Rows are one point carried round by a steady rotation, each followed by how many ticks it has turned.
The counts run from 0 to 37.
| 100 |  78 |  81 |  50 | 111 |  84 |  95 | 126 | 110 |  86 |  75 |  81 |  96 | 119 | 105 |  89 | 115 | 108 | | 33
| 114 |  87 |  82 |  45 | 110 |  90 |  98 | 130 | 110 |  87 |  75 |  78 | 103 | 112 | 104 |  95 | 118 | 108 | | 32
|  72 | 107 |  72 |  79 |  99 |  88 |  99 | 105 |  85 |  85 |  58 |  81 | 114 | 131 | 105 | 100 |  88 | 117 | | 2
| 105 |  90 |  92 |  62 | 115 |  82 |  97 | 114 | 105 |  78 |  69 |  79 | 111 | 113 | 117 | 103 | 113 | 115 | | 22
|  93 |  88 |  81 |  65 | 116 |  78 |  95 | 113 | 109 |  79 |  72 |  78 | 101 | 117 | 116 | 104 | 115 | 109 | | 23
|  67 | 107 |  87 |  89 | 124 |  90 |  90 | 103 |  81 | 109 |  68 |  78 | 117 | 133 | 116 | 115 |  96 | 106 | | 5
| 104 | 114 |  84 |  78 | 117 |  97 |  88 | 113 |  96 |  92 |  63 |  80 | 142 | 109 | 113 | 114 |  94 | 121 | | 9
|  78 |  95 |  87 |  71 | 125 |  76 |  86 |  99 |  97 |  79 |  60 |  78 | 108 | 124 | 121 | 110 | 106 | 109 | | 14
|  86 |  84 |  88 |  66 | 123 |  80 |  92 | 111 | 104 |  84 |  74 |  79 |  94 | 124 | 122 | 108 | 114 | 107 | | 24
|  74 | 115 |  90 |  86 | 126 |  97 |  83 |  98 |  87 | 114 |  67 |  77 | 131 | 131 | 113 | 120 |  94 | 106 | | 6
|  94 |  86 |  99 |  64 | 138 |  87 |  84 | 113 | 111 | 117 |  80 |  77 | 111 | 123 | 114 | 119 | 122 | 102 | | 27
|  90 | 110 |  70 |  73 |  96 |  95 | 103 | 119 |  86 |  89 |  64 |  78 | 132 | 121 |  98 |  97 |  86 | 120 | | 0
|  65 | 101 |  82 |  83 | 116 |  81 |  96 |  99 |  85 |  99 |  67 |  78 | 113 | 135 | 113 | 109 |  90 | 114 | | 4
| 106 |  93 |  96 |  61 | 138 |  93 |  85 | 116 | 103 | 115 |  84 |  77 | 117 | 119 | 109 | 114 | 119 | 102 | | 28
|  80 | 107 |  71 |  75 |  97 |  90 |  99 | 112 |  85 |  90 |  62 |  82 | 122 | 123 |  99 |  96 |  89 | 117 | | 1
|  68 | 105 |  80 |  81 | 104 |  85 |  93 | 100 |  81 |  92 |  57 |  77 | 107 | 131 | 109 | 106 |  89 | 111 | | 3
|  87 |  87 |  88 |  58 | 119 |  84 |  89 | 120 | 107 | 106 |  84 |  83 |  86 | 127 | 107 | 101 | 119 |  94 | | 35
|  83 |  84 |  91 |  65 | 131 |  80 |  94 | 105 | 103 |  96 |  77 |  77 |  94 | 126 | 118 | 109 | 118 | 101 | | 25
| 115 |  93 |  87 |  51 | 113 |  96 |  93 | 127 | 107 |  95 |  77 |  80 | 112 | 111 | 103 | 104 | 118 | 110 | | 31
|  76 |  95 |  94 |  77 | 130 |  77 |  83 |  99 |  95 |  95 |  71 |  82 | 107 | 123 | 121 | 119 | 105 | 108 | | 15
|  87 |  83 |  89 |  58 | 121 |  86 |  88 | 120 | 101 | 118 |  83 |  79 |  88 | 130 | 106 | 107 | 117 |  94 | | 36
| 111 | 103 |  95 |  68 | 133 |  91 |  86 | 118 | 106 | 101 |  72 |  76 | 134 | 109 | 114 | 118 | 111 | 115 | | 19
|  82 | 101 |  87 |  79 | 114 |  81 |  91 | 100 |  97 |  82 |  61 |  82 | 110 | 119 | 113 | 110 | 103 | 115 | | 13
| 115 |  94 |  98 |  61 | 134 |  99 |  88 | 122 | 106 | 116 |  84 |  76 | 121 | 114 | 104 | 113 | 117 | 107 | | 29
| 101 | 104 |  95 |  71 | 138 |  92 |  89 | 111 | 102 | 105 |  73 |  80 | 131 | 115 | 116 | 121 | 113 | 112 | | 18
|  84 | 100 | 100 |  79 | 141 |  85 |  78 | 103 | 100 | 107 |  73 |  79 | 116 | 121 | 118 | 125 | 106 | 106 | | 16
| 114 |  96 |  86 |  60 | 119 |  83 |  95 | 120 | 111 |  79 |  70 |  77 | 123 | 108 | 115 | 107 | 114 | 118 | | 21
| 121 |  93 |  92 |  58 | 125 |  98 |  91 | 128 | 114 | 109 |  80 |  81 | 117 | 109 | 102 | 102 | 123 | 108 | | 30
|  87 |  97 |  82 |  72 | 112 |  79 |  92 | 109 |  96 |  75 |  59 |  83 | 118 | 115 | 115 | 106 | 103 | 121 | | 12
|  91 |  83 |  87 |  47 | 110 |  82 |  96 | 124 | 107 |  95 |  78 |  81 |  88 | 120 | 107 |  96 | 113 |  97 | | 34
| 117 | 104 |  88 |  65 | 126 |  89 |  88 | 115 | 109 |  88 |  70 |  81 | 128 | 105 | 113 | 107 | 109 | 117 | | 20
|  99 | 111 |  82 |  74 | 110 |  89 |  92 | 114 |  98 |  84 |  59 |  77 | 139 | 113 | 111 | 107 |  96 | 124 | | 10
|  90 |  90 |  96 |  56 | 125 |  92 |  83 | 118 |  95 | 129 |  90 |  84 |  95 | 129 | 105 | 109 | 113 |  88 | | 37
|  97 | 116 |  90 |  81 | 121 |  96 |  89 | 110 |  95 | 103 |  63 |  81 | 141 | 118 | 107 | 116 |  99 | 115 | | 8
|  87 |  85 |  95 |  70 | 135 |  82 |  91 | 108 | 103 | 108 |  77 |  77 | 101 | 128 | 119 | 118 | 118 |  98 | | 26
|  91 | 102 |  96 |  78 | 142 |  87 |  80 | 106 |  98 | 111 |  71 |  76 | 124 | 118 | 118 | 127 | 110 | 108 | | 17
|  99 | 104 |  81 |  77 | 111 |  85 |  95 | 111 | 102 |  76 |  55 |  77 | 127 | 113 | 115 | 103 |  95 | 125 | | 11
|  86 | 111 |  88 |  83 | 125 | 100 |  88 | 109 |  90 | 109 |  67 |  82 | 134 | 122 | 109 | 120 |  97 | 114 | | 7
